rotation steps, each row followed by its count of steps
The counts run from 0 to 696.
[ 22  -8  20 -22   0  16 -31  11  26   9 -29  -5  33   3  -1 -31  -2  40
 -15  16   3 -18   8  -8   6 -10 -12 -27 -27   1 -29   9 -22  20 -30  32
  12 -31 -28  28  43  -7  36 -25 -43 -12 -14 -13 -29 -13  -3]	432
[  2  -1  21 -23   9  -4 -22  37  31  -2 -18  18   9  37 -14 -29   0  30
 -25  34  21  -4  24 -13  -2   3 -34  -9 -35  28 -56  31   1  38  -5   3
 -11 -17  25  13  -2   6  15 -10 -23   6 -30   0 -29 -26  20]	340
[-11 -38   5  -4  -3 -29 -43 -29  -2   1 -25 -20 -23 -25 -16  -1 -22  21
 -43   9   9  11  10  -9   0  13 -13 -12 -15   1  -6  36  39  33 -36   3
  19  -6  -7  48  23  -2  10 -20 -28 -37  -8   5 -19  28  13]	615
[-26   5  24 -10  -4  -6  -2  16   9 -25 -37 -12 -42  -2 -13  14  -5  26
   5  28  26   4   9   0  17 -11 -40 -20 -38  27 -30  47 -12  21   9 -43
   3  21  16  13  19  -5  -5   8   5 -47 -31 -21   7  -3  15]	137
[-15  15  26   2  45   2 -29  19 -10 -10 -17  31  14  -5 -10 -15 -12  16
 -13  -8  24  11 -37 -11  -8  21 -28   6  25 -21 -21  -3 -40  -3 -19  -6
  30 -27   2  41  39  13  32  -7 -13 -31 -12 -32 -39 -21  17]	288
[  1 -39  19 -31  16 -17 -39  39  14  17 -23  11  12  23 -13 -26 -36  37
  -8   6  37 -16 -21 -10 -10  21  -8  -1  35  -6   0  -6 -21  13   2  17
  16  -4   5  28  32 -14  28 -25 -27   7 -19 -17 -29 -31 -12]	63
[  8 -26  27 -42 -13  -4 -35  41  35  -5 -21  19 -35  20  -1 -19 -12  26
 -25  33   8  18  19 -18 -27   7 -27 -11 -40  33  -3  10  -9  24  -6 -12
 -16 -15  30  18  19 -11  25 -11  -6 -11 -41  -5 -15 -24  -2]	240
[ -2 -43  -9 -20  -7  -9 -31  34  29  12 -25  11  -4  19 -32 -38 -23  34
 -15  43  38 -13  12   6 -12  -3 -17  15 -33  41 -33  26   8  31   4  11
  15   4  25   5 -12 -13  13  -7  -4 -20   5 -15 -21  -6  35]	439
[  9 -17  42 -20  13  -3  -7  33  -7   4 -16 -37 -18 -34 -24 -34 -18  19
 -21  -2   2 -15 -17 -21 -22   0  23  -5 -30   2  14 -18  -9   3   8  10
   8 -16  -8  -5  32  10  71  -2  -6 -33   5 -18 -40  -6  -9]	498
[-11 -11  -2  16  11 -13   3   4  -9 -23 -35 -29 -20 -32 -51 -25  13  14
  -2  35  37  -6  -3 -13  -1 -16  -1   9 -27  26 -27  35 -14  25   3 -16
  24   9   2   7  -6  12  45  13  17 -31  27 -21 -28   0  36]	404
[ -8  27  30   9   5   7 -11  10  -2   0 -21 -11 -21  -9 -14  15  -9  38
  10   6  39 -27 -15  21  27 -11 -34 -21 -34  13 -12  21 -14  -1  -9 -21
  10  11 -12  -1  39 -13  -8   1  -7 -73 -15 -31  20   9  23]	134
[ -6 -10  -4   2   3  20 -34  14  15  26 -30   3  11  -7 -11 -24 -31  39
   0  12  32 -31 -22  34  16 -15 -14   4 -24   4 -23  10 -25  -1  -4  11
  42  -4  -8  11  30 -17   6  -7 -17 -68  14 -38  -5  11  29]	33
[ 10 -11  20 -18  11   4 -34  12  17  23 -13  -8  -4 -16 -12 -44 -15  23
 -48   6 -21  -1   4 -14 -15   2  -4  -4 -47   2 -17  -6  16  16 -20  28
  11 -35  -5  15  26  15  52 -13 -23 -34   8  -9 -51   5  11]	209
[ -9 -11  16   4  22 -34   9  25  -4 -22 -38 -41 -19 -10 -44 -34   5  22
   7  27  38 -19 -14 -34   6 -12 -11   0  -9  20 -45  12  -7  32  24   1
  15  20   0 -15   1  16  53   3   8 -10   9 -10 -29 -25  16]	83
[  5 -20  37 -17  -2 -27 -34  22   1 -19 -26  -1 -46  29  -6   3 -15  40
 -31  14  24  23  35 -12 -26  14 -25   1 -16  36  -3  25  12  35   0  -3
  -3  -3  38  20  11  -2  15 -11   8   9 -32  11 -11 -37   1]	561
[-22 -18  18  -2  12 -16 -17  16 -27 -39 -29   8 -24 -17 -35  -5   0  15
 -15  17  31  30   4 -18 -29  13 -11  13   2  22 -12  38 -25  26  -6 -18
  21 -10  31  41  10  12  40  10  12   0 -10 -12 -48 -21  16]	694
[ 14 -16  44 -34   3 -23 -17  32  29  -5 -23 -12 -16  27  -9  -3  -4  38
 -10  26  27 -16  10 -29   5   3 -26 -37  -1  22 -11   8   4  21  -5  -9
 -24   9  -4  15  34 -12  19 -27 -26   2 -50   2   4 -28 -16]	652
[ -4   8  26  23  20  -7 -14  -1 -37 -45 -32   3 -19 -22 -31  -2  12  19
  -4  12  40  21   0  -5 -20   6 -17  15   9  18  -7  31 -38  19 -18 -13
  28 -19   9  33  25  19  38   5  20 -21  -2 -18 -32 -29  25]	692
[-15 -21   5   1   8 -12   4  12  -2 -20 -30 -18 -23 -29 -50 -36   4   7
   0  37  31  -5  -8 -23 -10 -12   2   9 -26  29 -31  27 -14  23  11 -22
  20   2  10   4  -5  14  42  18  14 -32  19 -24 -37  -3  29]	405
[  7 -22  31  12  -1 -22 -16  -3 -39 -21 -35 -46 -40 -36 -34  -2  -7  40
   1  -1  36  -3   3   3 -18  -8  10  13   4  21  23  11 -16  18   9  14
  30   2  -8   6  36   0  49  -1  21 -27  15  -7 -13 -13  -3]	180
[-16  -4  34 -17  26 -11   2  54  -7 -10   8  18 -21   4 -47 -13  -7   1
 -24  19  45  -2 -22 -34  -8  24  -8   6 -14  20  -5  21  -1  13   6 -49
 -20  -1  23  19   9   8  37  23 -10 -22 -20 -29 -30  -7  19]	507
[-32 -40  25 -19   4 -21  -9  11 -34 -12 -17 -21 -34 -27 -47  -4 -30  15
 -12   6  34   8  -1 -12 -21  13  24   6   1  11  22  35   2  16  21 -19
  22   1  12  32  17  -3  36  15   1 -18   1 -17 -41   1  -6]	93
[-22  -4  19 -21  -4 -12 -22  -3  21 -22 -30  -4 -13  -3 -12   3   3  21
 -28  25   3  19  29 -17   9   0 -35 -31 -33  13 -38  59  10  41 -13 -15
  -4 -14  12  46  19   7   4  -7 -21  -6 -39   1 -30  -2   5]	427
[ 27 -14  41  -1   1   1 -40  13 -16 -12 -36  -6 -11  -1 -10  -5  -3  56
  -5   3  32  -6   3  11 -26   3  -8  -3  20  15  16  -8 -48   2 -19  23
  19 -26  -9  24  58  -2  46 -28   3 -11 -16  -4  -6 -36 -11]	467
[ 16 -25  20 -27   7  -6 -42  54  25   0 -21  37  -2  34  -9 -31 -16  36
 -13  24  38  -6  -2  -4 -26  14 -21  10   1  26  -6 -12 -24  10  -6   3
   4 -17  22  16  25 -15  33 -20  -7  -1 -18 -14 -19 -41   9]	152
[  4  20  52   0  36   0 -17  47 -23   3   4  18 -19  -3 -28  -8 -12  14
 -23 -12  38  -3 -29 -16 -20  29 -11  24  -2  10  14 -18 -18  -8   2 -18
   3 -21  18   3  38  12  46  14   2 -38 -10 -29 -24 -24  14]	187
[ -6  -7  -2  -6   5  22 -31  25  18  32 -29   3  25  -2 -13 -34 -29  38
   5  10  33 -40 -22  27  16 -12 -12  -2 -23  -4 -23   1 -26  -4  -3  18
  37  -6 -16   6  30 -13  10 -11 -22 -58   9 -42 -16   6  27]	32
[ -7  20  32  -5  25  20  -2  52   7  18   9   7  10   4 -33 -26 -13  25
 -17   6  35 -32 -27  -1  17  -3  -5   5 -56  15 -28   8  -1  -5   7 -13
   0  -7   2 -13  15   0  24  17 -23 -57   1 -39 -21   3  36]	220
[ 11 -47  17 -19  -9 -14 -31  34  22 -15 -32  19 -13  23 -21 -23  -5  39
  -2  44  47  -5  13 -13 -21  11 -15   1  14  35  -4  15 -28  21  -3  -4
   4   1  18  28  10 -21  32 -17   0   4 -24  -7 -12 -31   3]	150
[ -5 -10  36 -19  39 -13 -39  44  -3  14  -1  23  -5  37 -14 -22 -32  28
 -35 -11  33   4 -16 -13 -13  36 -26  14   3   8 -15 -10   2  14   1   6
   1  -8  31  10  17  10  26 -11 -12  -3 -21  -9 -28 -35   7]	475
[ -9  40  37   6  13   9 -11  20  -2 -10 -36 -12 -26  -5   9   6  -6  41
  16  -1  21  -4 -17  13  18 -10 -44 -16 -29   4 -21   5 -43  -1   9  -8
  23  -1   0  -1  51  -2   4  -5  10 -54 -31 -29   7 -24  11]	456
[-25 -27  10 -20   3 -19 -17  -9   1 -18 -28 -11  -3 -16 -34   6  -5  14
 -11  24  28   4   1 -27  14   6 -12 -31  12 -11 -24  57   6  33 -19 -26
   5   1 -14  66  27  -3   9  -6 -32  -8 -31  -8 -26  13  -2]	516
[ -6  -6  17  10   2  -1  -9  11  -4   3 -15 -18  -3  11 -44  -2  -1  46
  -4  24  61 -36  13  23  22 -15 -11   7 -28  40 -22  44  11  24   1  -3
  15  16  -1  -2   3 -13   2   7  -9 -42   8 -16   5   7  35]	537
